Rotation paths and how fast each direction turns (deg/step)
Each turn is a multiple of 5 degrees from 10 to 175, or 0.
Each row of a path follows its step; steps can be skipped.

step 0: [ 0.97 -0.40  0.78  1.72  1.64  1.99  0.94 -2.18  0.34  0.71 -0.58 -1.48
  0.09  1.19 -0.69  1.20 -0.80  0.09 -0.86 -0.72 -2.84 -2.27  0.79 -1.59
  0.89 -0.53 -0.34 -1.01  0.83 -0.29 -1.10 -0.04 -0.67 -0.92 -0.41 -0.55
 -0.50  0.24]
step 1: [ 0.78 -1.40  1.06  0.33  0.91 -0.38  0.05 -1.46  0.57 -1.56  0.43  0.35
 -0.19 -0.17  0.62  0.94 -0.06  1.60 -0.01 -0.64 -2.14  0.21  1.90  0.75
 -0.18  0.71  0.81  0.09 -1.67 -0.89 -2.37  0.68  1.16 -1.05 -1.19 -0.83
  2.67  1.54]
step 2: [ 1.58 -1.26 -3.35 -1.30 -0.49 -0.25  0.05 -0.37  2.25  0.45  0.71 -1.10
 -2.26 -0.62 -0.46 -1.10 -0.44  0.02 -0.77  2.11  0.03  0.00  0.84  0.61
 -0.53  1.52 -0.08  0.62 -0.70 -1.04 -1.04  0.75  0.74 -0.17 -0.51 -0.52
  1.61  0.44]
step 5: [-0.93  1.64  0.46 -1.02  0.38  1.70  0.01  0.91  0.28 -1.44  2.43  1.14
  2.43 -0.91 -0.58  0.79 -1.21 -0.63 -1.00  0.27 -0.41  2.23  1.07  0.21
 -1.81 -0.41 -0.43 -1.04 -0.03  1.21  0.66  1.43 -0.52  1.00  0.20  1.08
 -0.75  0.57]
step 6: [ 0.74  0.62  0.40 -1.42 -0.33 -1.01  0.90 -1.54  0.01 -0.01  0.70  0.62
  0.16 -0.87 -1.31  0.81 -1.21 -2.96 -1.15 -1.41  0.72 -0.60  0.09  2.12
  0.29  0.06  0.12 -1.09 -1.99  0.84  1.26 -0.89 -0.18  1.87  1.17  1.47
 -1.13 -0.10]
step 7: [ 0.52 -0.54  1.34 -0.76 -1.06 -0.93  1.26 -0.17 -1.35  0.13 -1.03 -0.28
  0.98 -0.91 -0.97  1.32 -0.03 -0.49 -0.28  1.10 -1.79 -1.12 -1.37  0.49
 -0.47 -0.84 -0.19  1.68 -1.56 -0.44  0.37 -1.21  1.17  0.18  1.05 -1.82
 -3.32 -0.23]
step 8: [-0.50  0.79  0.80  0.43  1.09 -1.45 -0.07  0.85 -0.61  1.62 -1.97  0.98
  1.65  0.27  0.60  0.40  1.36 -0.17 -0.09  0.48 -0.58 -0.98  1.11 -2.20
  0.56  1.64 -0.97  0.89 -1.82 -2.51 -1.62 -0.11  1.08  1.10  0.77 -0.18
 -0.62 -0.65]
step 9: [-0.42  1.80 -0.85 -0.24 -0.26  0.71  0.51 -0.14 -0.70  0.09 -0.27  1.34
 -1.29  1.83  0.63  1.30 -0.08  2.29 -0.27  1.44 -1.17 -0.28  1.05 -1.04
  2.97  1.96 -1.03 -0.61  0.20 -0.73  1.13  0.98  0.71  1.46 -1.17 -1.00
  0.25 -0.17]
step 11: [ 0.37  0.04 -0.40  1.62 -0.15 -1.04 -1.66  1.05  0.51  0.94  0.92 -1.53
 -2.22 -0.20 -0.56  0.97 -2.50  0.41  0.45  0.64 -0.50 -1.50  0.02 -0.16
 -1.68 -1.48 -1.34  0.95  1.22 -0.11  0.00  0.23 -1.52 -1.07 -1.93  0.68
 -0.25 -1.56]
[ 0.23  0.23 -0.56 -0.17  0.10 -0.43  0.18  0.70  0.16  0.28  0.29  0.20
  0.17  0.27 -0.40 -0.17 -0.17 -0.29 -0.17  0.37 -0.08 -0.04  0.30 -0.86
 -0.72 -0.05 -0.01  0.14  0.43 -0.02 -0.79  0.00 -0.48  0.13  0.43  0.25
 -0.08  0.28]
125
[ 0.06  0.06 -0.20 -0.19 -0.37  0.23 -0.53 -0.04  0.08 -0.06 -0.75  0.48
  0.51  0.58  0.04 -0.71 -0.22 -0.05 -0.35 -0.08 -0.27 -0.28 -0.09 -0.10
 -0.53 -0.65  0.24 -0.06 -0.64  0.48  0.45 -0.05  0.21  0.45 -0.15  0.14
  0.01  0.02]
40
[ 0.32 -0.81 -0.37  0.19  0.27  0.47 -0.26 -0.40  0.33 -0.03  0.27  0.07
  0.50 -0.01 -0.40  0.12 -0.50  0.13  0.96  0.40  0.69  0.10 -0.24 -0.04
 -0.34  0.27  0.02 -0.13 -0.09  0.39 -0.29 -0.14  0.09  0.11 -0.40 -0.06
  0.36 -0.01]
35
[ 0.34 -0.61  0.00 -0.11 -0.32  0.13 -0.22 -0.05 -0.73  0.00  0.07  0.11
 -0.67 -0.24  0.09 -0.50  0.43 -0.02  0.16  0.11  0.11 -0.02  0.55 -0.93
  0.28  0.42  0.02  0.23 -0.66  0.15 -0.03  0.44  0.12  0.08 -0.06 -0.40
 -0.18  0.38]
55
[-0.06 -0.37 -0.05 -0.22  0.08  0.14  0.27  0.33  0.28 -0.19 -0.39  0.43
 -0.12  0.38  0.76 -0.20 -0.27  0.28 -0.01  0.14  0.17  0.01 -0.18 -0.10
 -0.26  0.89 -0.38  0.51  0.33 -0.29  0.62 -0.04  0.03  0.09  0.75 -0.28
  0.47 -0.36]
60
[ 0.20 -0.08  0.12 -0.12  0.70 -0.04 -0.41 -0.28 -0.48  0.12  0.06  0.23
  0.62  0.10 -0.39  0.19  0.05 -0.04 -0.66  0.53 -0.08 -0.05 -0.08  0.02
  0.62  0.06  0.23  0.25 -0.40 -0.12  0.20 -0.55 -0.84 -0.24  0.39 -0.52
  0.30  0.05]
45
